First come named turns, each shown by rows before and after it. For each pair of rows after them, which turns, in which order, take the first row to the second? The first pair is done for you.
X (before |-> after):
6,-2,3,-13,20,-13,-4,-15,-2,-25,4,-9,-15,-6,10,-7,13 |-> 3,-3,11,-11,23,-16,-9,-9,1,-19,7,0,-13,-4,5,-4,23
23,26,-25,3,-13,11,4,-23,6,20,-5,-31,2,-4,5,17,-9 |-> 18,26,-4,8,-6,-3,-17,-5,17,38,6,-10,4,3,-5,27,16
0,4,12,-26,-4,10,6,40,-19,-1,16,-19,4,-33,10,-19,-19 |-> 4,19,12,-25,1,5,-2,37,-16,0,13,-29,-3,-32,17,-15,-20
Y (before |-> after):
28,-27,6,9,-13,23,38,-50,-9,-21,8,11,25,0,-13,17,17 |-> -21,0,-32,12,-26,13,34,15,6,20,-17,22,16,41,-9,-13,-27
-5,11,-26,1,-9,28,22,-7,1,8,-11,-9,19,-17,4,5,-19 |-> -7,16,-28,-4,-5,20,20,-3,0,-7,-15,-25,4,-18,14,-1,-19
14,30,-25,4,7,18,1,-23,13,-2,-21,-26,-15,3,20,8,-28 |-> 27,17,-14,8,2,30,7,-43,12,1,-10,-17,1,-9,6,21,-16
B (before |-> after):
-14,-6,8,2,23,-17,-15,3,22,9,-5,18,5,14,-15,0,28 |-> -5,2,-7,6,20,-7,-10,-15,28,20,-13,12,10,18,-14,8,22
12,-6,-25,2,24,-13,11,-49,7,-22,-26,-22,-16,34,5,6,16 |-> -12,-25,-42,-1,12,1,32,-26,-7,-21,-25,-6,-6,39,0,-13,-10
-5,-9,4,7,-8,4,-2,27,10,17,22,41,1,-7,-18,-7,13 |-> 10,7,14,8,0,-3,-18,6,17,19,21,30,-3,-12,-14,7,31
-10,-9,18,-7,0,-14,-33,33,-4,-7,-20,3,2,-9,-4,3,2 |-> 9,11,13,2,4,-8,-37,1,9,2,-29,-11,4,-6,1,21,7

(2 to 3 turns a pair)
13,-20,-30,2,-6,23,30,-34,-15,-20,-5,-8,-3,7,5,-4,-23 |-> 28,-30,-5,7,-7,24,21,-41,-15,-10,12,6,9,-9,-7,14,0	B then X then Y
-21,-8,-33,3,16,3,44,-32,-10,-40,-27,-1,3,24,6,-32,-12 |-> 0,14,22,16,37,-28,-17,-35,23,-14,-10,19,-1,27,1,5,54	X then X then Y
-16,27,19,13,-14,-6,-25,49,20,51,8,28,8,12,-10,8,6 |-> 19,-31,41,-11,0,8,10,-8,-29,-42,27,-2,8,-39,-4,6,20	X then Y then Y
52,8,26,31,-17,-11,-4,-66,12,31,-4,19,26,-18,-29,65,20 |-> -31,30,-49,5,-23,-29,18,32,-8,-1,-44,-22,-29,26,17,-23,-74	B then Y
28,32,-6,-24,-16,24,25,7,1,34,32,-30,12,-33,-14,-18,-16 |-> 14,35,-7,-23,-18,18,19,26,0,41,34,-24,8,-29,-14,-24,-18	X then B
-3,32,-2,12,-3,28,10,-12,-17,15,-19,-14,14,5,-6,14,-14 |-> -8,25,21,14,-1,18,-4,3,-10,28,-9,10,20,10,-16,20,6	X then X
1,-32,3,-3,0,15,11,-38,-6,-28,-3,7,15,11,-24,1,5 |-> -2,-7,-14,-6,5,7,5,-37,-3,-37,-19,-26,-8,15,-2,-8,-10	Y then X then Y
-5,5,-17,-9,4,22,18,3,-11,-14,0,-37,-17,-29,13,1,-28 |-> -13,14,23,-4,15,-7,-27,33,14,19,16,2,-13,-13,-1,21,19	X then X
2,-9,29,5,7,3,-15,30,12,25,21,16,7,-12,-11,10,17 |-> -20,-17,-4,-6,2,11,16,47,-5,3,7,0,-4,-8,0,-21,-23	X then Y
24,-17,6,-11,18,2,-17,-22,-2,12,-16,-16,9,11,22,14,-9 |-> 3,-32,4,-8,7,6,-7,9,-6,30,-9,11,21,18,7,3,-20	Y then X then B
13,31,9,-2,6,3,-26,-25,15,3,-9,-15,-22,-4,29,-12,26 |-> -27,-2,-16,-8,-16,17,13,20,-9,3,-9,9,-9,3,17,-46,-19	B then B
-4,-18,-12,5,-11,17,26,-17,-12,3,-2,7,10,5,-6,-5,-7 |-> 7,-15,23,1,8,-8,-5,-13,-8,-11,13,0,-6,-3,-2,6,30	B then B
-27,10,-21,14,-16,2,10,7,-15,23,9,6,8,18,-6,4,-26 |-> 4,0,20,14,1,-9,-16,-25,-14,4,28,-1,5,-2,-7,29,22	Y then X then Y
-28,-4,-16,-11,10,-23,1,26,4,-11,-11,-4,-14,30,12,-31,-9 |-> 18,-8,-15,-5,10,1,18,-51,2,-23,-10,-20,3,2,8,-1,1	Y then X then B
-8,-11,-5,-6,-19,19,12,24,-30,10,17,-3,16,-32,-13,-11,-43 |-> -7,-10,29,-7,-10,1,-16,38,-23,14,32,11,13,-36,-19,-2,-9	B then Y
-19,-9,18,-20,-28,12,-15,65,30,31,18,29,3,-29,-18,-22,29 |-> 45,12,14,-12,-15,30,-14,-32,39,14,6,-15,7,-53,-5,18,49	Y then Y then B
1,32,12,-10,-9,-17,-15,38,1,-17,14,-19,-27,2,5,-19,-3 |-> -6,-3,16,-13,-20,-3,5,46,-15,-22,25,4,-9,-4,-13,-25,-5	X then X
-13,28,4,-5,-22,13,-9,2,16,36,-3,-12,1,8,9,-4,-5 |-> 6,14,4,-10,-18,21,7,-32,0,4,-1,-31,0,-12,14,-2,-5	Y then B then Y
-29,10,-3,-30,5,-20,-4,52,-7,9,0,-34,-19,-5,16,-18,-16 |-> 24,2,-7,-10,-11,24,23,-35,3,37,1,-19,28,-24,-10,29,-7	B then Y then B
-13,12,-33,-9,-30,16,27,24,-3,-2,-18,-33,9,10,26,-20,-32 |-> 28,4,22,-14,-5,-4,-6,-15,-4,-33,7,-45,0,-21,27,10,31	X then B then Y
13,25,-1,-22,-5,-1,-4,1,-11,-9,0,-40,-29,-23,22,-4,-22 |-> 27,-7,16,-18,-17,20,17,-22,-21,-4,18,-13,3,-40,-5,13,-7	B then B then Y
30,-2,13,8,-16,15,19,-36,-12,6,6,0,15,-30,18,15,-16 |-> 8,24,-2,-3,-7,-4,9,-6,-11,-8,-10,-29,-18,-14,43,-14,-35	Y then Y
-27,-33,-6,-6,3,-28,14,14,7,-17,-14,19,-1,42,22,-18,14 |-> -4,-45,3,-9,5,-14,27,-24,-3,-36,-6,6,7,21,19,-5,23	X then Y
-2,11,0,5,5,1,2,-13,7,10,-6,-7,1,-4,-3,-1,-13 |-> -11,11,3,0,10,-7,-4,3,7,5,-3,-5,-5,0,-1,-8,-9	X then X then Y
-33,0,-28,4,-27,0,2,35,6,27,9,-2,5,16,-4,-37,-13 |-> 5,29,1,11,-3,-20,-43,-6,29,23,16,-26,-9,6,9,-5,35	B then B
49,13,5,6,-34,26,5,-64,8,5,8,-16,-4,-38,-12,32,-11 |-> 3,37,-18,16,-48,14,-10,3,31,61,-7,15,-6,3,-17,17,-35	Y then X
0,-12,8,-7,5,2,-2,0,-2,-3,2,12,11,42,-23,-7,33 |-> 8,4,4,-3,12,-3,-8,-11,7,-3,-4,-1,1,43,-13,-2,35	Y then B then Y
-34,26,19,9,-16,-23,-25,-7,49,32,-14,9,19,-1,-4,41,18 |-> -49,13,17,-16,-2,-41,-18,15,20,-40,-15,-31,-19,-10,27,-1,0	B then B then Y
-20,-33,4,-8,-18,16,27,27,-17,23,41,17,34,-11,-9,21,-2 |-> -12,-10,-29,-15,-15,22,43,5,-23,-3,17,-35,13,-15,18,7,-34	X then Y
-6,14,7,-27,-3,5,1,6,-9,3,-35,-21,-2,4,11,3,-21 |-> 0,11,32,-18,2,-3,-19,7,5,19,-25,1,6,6,-1,18,6	X then X then B
5,23,-54,-2,47,-15,-9,-36,15,-73,-24,-73,-51,20,39,-23,-20 |-> 10,-83,-30,3,6,43,65,-49,-27,-66,19,11,30,-16,-32,-12,-21	B then Y then B
2,6,-8,-1,5,-6,-3,-1,13,2,-13,2,-7,18,4,-10,-2 |-> 12,-3,-7,-5,5,2,8,-18,6,-10,-10,-3,-3,9,4,-7,-5	B then Y then B
18,-26,24,1,8,15,14,-23,-9,-9,17,17,24,-18,-13,21,21 |-> -8,1,34,-6,23,-24,-23,29,-1,-13,14,4,-12,-1,8,-3,26	Y then B then Y
3,-30,15,2,15,-8,-13,-14,13,-23,4,14,9,21,-3,3,22 |-> -10,-34,-13,2,2,5,13,-6,6,-15,-8,21,16,29,-6,-13,-12	Y then X
22,-13,-11,10,-2,33,38,-44,0,-10,-14,-27,-3,-39,22,-26,-8 |-> -21,-37,15,-4,0,9,25,33,-15,-15,8,4,-13,-31,15,-55,-2	Y then B then Y
-5,-30,-9,4,14,-4,-4,-25,1,-30,-18,-8,2,-1,7,-11,16 |-> -5,-16,-25,8,12,2,-2,-28,8,-18,-29,-12,5,5,7,-10,6	X then B
-30,-27,-12,-6,9,-25,3,2,0,-26,-15,23,-8,41,-2,-15,16 |-> -2,-6,-21,10,8,-12,1,-43,14,-6,-24,14,2,39,-4,12,22	B then B then Y
5,-49,5,-8,-3,12,24,-40,-5,-26,4,42,20,-4,-13,7,19 |-> 0,20,-49,4,-9,12,15,-39,24,15,-38,5,3,22,12,5,-22	X then Y then X
-2,-43,-10,8,14,-3,17,-42,7,-32,-11,28,17,33,-11,-2,15 |-> -15,-44,-22,1,12,-2,26,-30,-1,-47,-14,16,5,35,-2,-19,-3	X then B
5,-39,27,-11,11,-10,2,17,-31,-32,16,4,-1,-25,3,-16,24 |-> 23,-9,-26,0,-10,26,34,-23,-25,-4,-15,-22,14,-25,5,-9,-23	X then Y then X
26,-16,53,-6,-2,-1,2,-2,-18,1,35,22,24,-30,-20,11,42 |-> -8,20,30,-20,17,-33,-19,43,-18,-30,12,-25,-27,-7,24,-28,15	Y then Y
-28,32,-20,9,10,-4,8,14,14,-23,-27,-22,-35,23,8,-27,-21 |-> -11,21,32,19,22,-20,-28,9,31,-2,-3,15,-22,23,-10,5,38	X then X then B
-22,12,-4,-3,-33,24,-6,28,8,-20,-3,23,-18,29,9,-18,-8 |-> -14,-8,5,-9,-30,25,4,18,-8,-46,6,17,-15,14,8,-19,-4	B then X then X
-8,12,28,-13,30,-37,-62,12,-5,-42,14,-23,-29,-12,33,14,45 |-> -32,-42,33,1,-1,-9,-33,43,-7,5,34,58,28,-6,-19,16,40	X then Y
-49,-26,15,6,-6,-16,2,42,-12,15,24,47,39,-15,-23,-14,13 |-> -13,21,20,-4,32,-44,-34,-5,-2,-36,7,-35,-16,-27,29,-5,37	Y then X then B
-38,-26,-7,-15,10,-28,-7,6,-12,-31,6,7,-15,24,-8,-18,23 |-> 2,-18,0,-3,11,-14,-10,-50,-1,-16,7,5,3,10,-17,16,43	Y then B
32,24,8,9,14,-8,-17,-23,16,22,-4,-12,1,-7,-9,28,16 |-> 17,39,-3,2,16,-19,-23,-2,18,19,-14,-25,-16,5,4,12,4	Y then Y
10,-17,1,11,8,25,24,-46,2,-25,-11,3,-3,-28,2,22,12 |-> -41,-25,11,6,0,4,11,40,2,0,-1,43,-4,-4,-11,-2,3	Y then B
-4,-3,-28,3,5,17,20,-8,11,12,-13,3,7,22,-7,-12,-10 |-> -8,-7,9,1,24,-9,-13,9,17,5,2,10,-3,26,-6,-7,26	Y then X then X
-23,-33,44,-1,-6,-16,-38,38,-8,16,45,38,20,1,-4,8,40 |-> -5,-13,-33,-13,-18,21,24,-21,-36,-40,4,-52,1,-19,37,-22,-38	X then X
5,1,-31,-2,-9,26,24,-5,-5,-4,-10,-17,10,-11,-5,-10,-36 |-> -13,18,-25,-4,-3,8,4,29,1,7,-12,-13,-5,2,5,-19,-39	X then B
-13,-73,-8,0,-1,25,14,-9,-34,-13,1,48,4,11,-14,-4,-3 |-> 19,-19,-16,-7,22,10,-10,-49,-28,-45,-18,-27,-38,-1,28,4,2	B then X then X
5,35,-17,17,-37,4,-17,-7,11,-3,7,-15,-31,-9,11,-17,-21 |-> 15,22,15,22,-34,4,-34,-9,19,14,25,17,-16,-13,-9,4,12	X then Y then Y
19,7,29,-10,11,1,2,-2,-12,-23,22,-34,-7,-42,5,5,10 |-> 12,1,-2,3,-16,32,33,0,-9,19,13,-9,24,-31,-15,10,-23	Y then X
-10,31,-9,-8,9,-15,-13,27,-16,-36,-8,-39,-42,-4,43,-32,1 |-> 36,-15,-3,13,-19,39,33,-49,-21,-4,13,8,28,-32,-7,16,13	Y then B
0,-47,35,17,14,-34,-49,16,30,43,17,8,29,25,-13,33,41 |-> -16,-43,33,-4,30,-56,-56,40,13,-7,13,-29,-11,25,13,0,31	X then Y then B
-21,-64,23,7,-7,24,18,52,-7,-6,-8,46,47,21,-24,-38,17 |-> 19,0,42,1,39,-22,-47,13,15,-47,-22,-31,-14,16,27,-20,62	Y then B
-13,16,-5,12,5,-7,-13,29,19,29,1,0,-9,17,2,-4,-2 |-> -15,-9,15,0,17,-14,-10,26,-2,-17,12,-5,-18,2,8,-16,12	X then Y then X
-26,-14,-37,-19,-17,-38,-23,23,-11,-11,-20,-25,-38,21,26,-3,-32 |-> -5,-44,-22,2,-43,-1,-1,-3,-6,42,-2,37,20,12,-22,32,-17	Y then Y
-15,-23,1,0,18,-12,4,-12,8,-11,3,43,19,37,-23,-9,6 |-> -10,-4,2,-11,35,-30,-13,-14,8,-35,-4,11,-8,37,0,-14,11	Y then X then B
-32,26,-4,7,-15,21,11,17,-2,6,17,-18,-12,11,3,-22,-29 |-> 8,24,33,15,-4,18,-11,-23,9,10,34,-13,0,-7,-7,15,17	B then B then Y
-19,19,9,-4,-10,-13,-21,56,7,39,19,14,7,9,-3,3,-1 |-> 19,-7,38,-6,-4,-4,-17,5,-5,13,38,11,21,-22,-13,28,31	Y then Y
-4,-2,1,9,-10,29,-8,-10,-1,53,4,27,29,25,-16,17,3 |-> -8,-11,30,0,2,9,-27,13,-7,38,21,32,18,20,-15,13,25	B then B
-2,-1,-12,8,-14,11,10,8,12,40,8,5,30,-2,-15,11,3 |-> -17,10,10,-4,4,-19,-16,39,9,18,14,-9,-2,1,1,-2,17	B then B then Y
-10,7,-4,3,10,-14,-8,12,5,-10,-3,-2,-18,9,10,-8,0 |-> -1,-20,7,1,6,-4,5,-5,-7,-23,7,6,-2,-4,-2,-4,8	X then Y then X
-14,-9,-17,0,-18,-33,1,11,3,14,-10,9,-5,35,9,3,16 |-> -5,-19,1,0,-12,-35,-6,0,0,5,0,11,-1,24,5,11,35	B then X then B
-6,-10,-24,7,-4,14,14,-15,6,11,-12,26,17,22,-11,-1,-10 |-> 1,8,-29,-2,9,1,6,-25,3,-16,-20,-12,-9,19,17,-8,-13	X then Y
-4,25,-25,8,-6,9,10,-3,9,19,-22,-5,4,5,-4,-1,-25 |-> -1,12,10,-8,18,-16,-10,3,-8,-28,-4,-24,-22,-13,10,-9,4	X then B then Y
45,5,-10,3,-2,50,9,-63,-23,-4,18,-39,5,-24,13,-4,-11 |-> -23,8,-22,-16,-1,20,-2,40,-30,-8,15,-35,-30,8,29,-60,-40	Y then Y then B
-58,28,12,11,-13,-7,7,56,9,18,-12,4,-7,16,-19,-19,-30 |-> 5,-6,22,14,-19,33,46,-41,-17,-19,4,-12,26,-36,-32,13,-17	Y then Y then X
1,13,-2,1,11,-4,-24,27,-18,-23,-28,-34,-30,-3,12,-14,-16 |-> 18,31,-1,14,13,-4,-39,4,7,9,-33,-28,-20,8,7,10,1	X then B
-23,-13,16,-10,-2,7,1,39,-26,-13,13,3,-4,-15,11,-34,-16 |-> 10,-2,38,9,-3,12,-19,3,0,29,21,26,21,-18,-10,9,21	B then Y
2,-4,12,-10,12,-13,-28,6,-3,-12,19,0,-12,-7,6,-4,22 |-> 15,0,1,4,0,6,-17,-17,11,20,15,14,10,-3,-8,16,17	Y then B
29,68,-8,13,-24,3,-7,-40,-6,0,-12,-65,-22,-18,19,8,-37 |-> -8,4,-13,11,-59,35,42,4,-36,20,10,3,25,-19,-25,-15,-69	Y then B
31,-6,19,-2,-16,16,9,-15,-4,10,28,15,11,-35,-10,28,18 |-> 7,24,2,-18,0,-13,-7,15,-7,-24,8,-29,-38,-20,29,-1,1	Y then Y
-14,11,2,-7,-33,11,8,44,-11,32,24,2,9,-37,-21,-12,-27 |-> -11,37,2,-14,-21,-4,-9,45,-6,23,19,-25,-13,-37,-1,-15,-22	X then X then B
-1,-12,5,41,19,-40,-25,19,9,38,14,26,-27,35,20,-2,35 |-> 19,-23,20,43,22,-33,-21,-5,4,32,23,29,-18,22,15,10,49	Y then Y
16,37,-51,27,20,8,18,-60,36,20,-33,-13,-14,24,30,5,1 |-> -23,7,-45,32,1,11,25,-3,38,54,-24,49,9,46,-1,-5,-4	X then B
-14,-34,38,25,18,-25,-40,25,-18,-8,29,24,3,-31,-29,6,2 |-> -22,-23,28,19,23,-38,-45,40,-20,-20,22,5,-14,-24,-14,-6,-8	Y then Y
-6,-38,-3,-1,-9,18,49,2,-26,-32,23,-3,13,-12,1,-13,-15 |-> 19,-27,3,7,-12,25,44,-25,-21,-22,24,-9,23,-23,-2,9,-6	X then B then Y
-4,-35,0,0,-34,26,34,-2,-11,32,14,53,53,-15,-26,15,-27 |-> 28,-12,55,0,0,-12,-25,-20,5,15,32,32,29,-30,-9,44,40	B then B
-57,-6,-18,-1,12,-14,-2,74,0,5,-17,19,-14,41,13,-39,-36 |-> 21,-20,65,2,38,-25,-42,-10,5,-20,22,19,-1,-7,0,26,61	B then Y
18,-44,-15,9,-4,19,30,-59,0,-6,-20,25,26,17,-20,4,3 |-> -20,9,-46,9,2,-6,4,-5,23,16,-50,3,-11,59,8,-20,-23	Y then X
7,19,-9,10,2,9,7,-7,-1,8,3,-3,23,10,-15,11,-17 |-> 3,9,-11,3,2,9,19,-2,-14,-17,4,-12,18,3,-10,-1,-25	Y then Y then B
-9,-22,-3,1,-5,2,24,12,-11,13,5,8,16,9,0,-5,-2 |-> -14,1,2,-3,11,-19,-2,21,1,1,-2,-13,-8,14,19,-11,9	Y then X then X
-5,-5,4,29,15,-26,-10,-9,-1,-14,-5,32,5,6,-12,0,7 |-> 2,7,-5,27,22,-29,-10,-20,2,-21,-13,14,-7,9,-4,0,1	B then Y then Y
-3,-1,14,30,-11,8,-2,0,15,37,-17,12,-7,47,-6,26,-6 |-> -9,-14,32,21,-7,-9,-10,26,6,22,-2,22,-16,41,-7,18,5	B then B
2,-3,-34,11,20,-8,-1,-60,32,-19,-46,-4,-2,40,15,0,2 |-> -25,1,-44,4,16,-13,1,-20,29,-17,-49,0,-13,52,17,-22,-16	B then X
-21,-75,-16,18,1,19,31,-8,-39,-69,20,46,28,13,-24,-25,-12 |-> -54,-18,-13,12,27,-36,-29,59,-10,-58,6,21,-27,47,13,-47,-3	B then Y then Y
-12,20,14,-8,21,-22,-32,43,9,14,10,-9,27,-22,-25,-1,7 |-> 18,41,-5,3,22,-8,-23,-9,18,18,-7,-30,30,-25,-18,17,2	Y then B
20,4,-7,-6,-3,-9,15,-45,23,-10,-23,10,8,19,1,15,18 |-> -8,-5,-26,-17,-5,-10,33,-11,7,-28,-31,4,-6,27,8,-15,-13	B then Y
36,-2,25,17,3,20,-8,-30,-3,21,18,17,26,-38,-18,27,27 |-> 0,28,-33,21,-17,30,10,8,4,53,-13,9,19,-7,-7,-4,-32	X then X then Y
3,-26,-31,9,26,-6,0,-9,10,-24,-11,9,-23,29,3,-5,-46 |-> -2,-15,-26,11,31,-19,-12,3,21,-17,-10,9,-29,35,8,-4,-38	X then B
-10,11,14,9,-7,-13,-14,28,16,37,3,18,0,14,-16,11,24 |-> 15,-1,33,3,4,-14,-15,-5,7,5,12,2,-3,-9,-11,21,45	Y then Y
25,5,4,0,-12,0,12,-46,-18,-4,26,-33,4,-25,8,12,14 |-> 5,-15,25,-10,-8,-13,6,-12,-33,-20,42,-19,-3,-29,4,-5,22	B then B then B
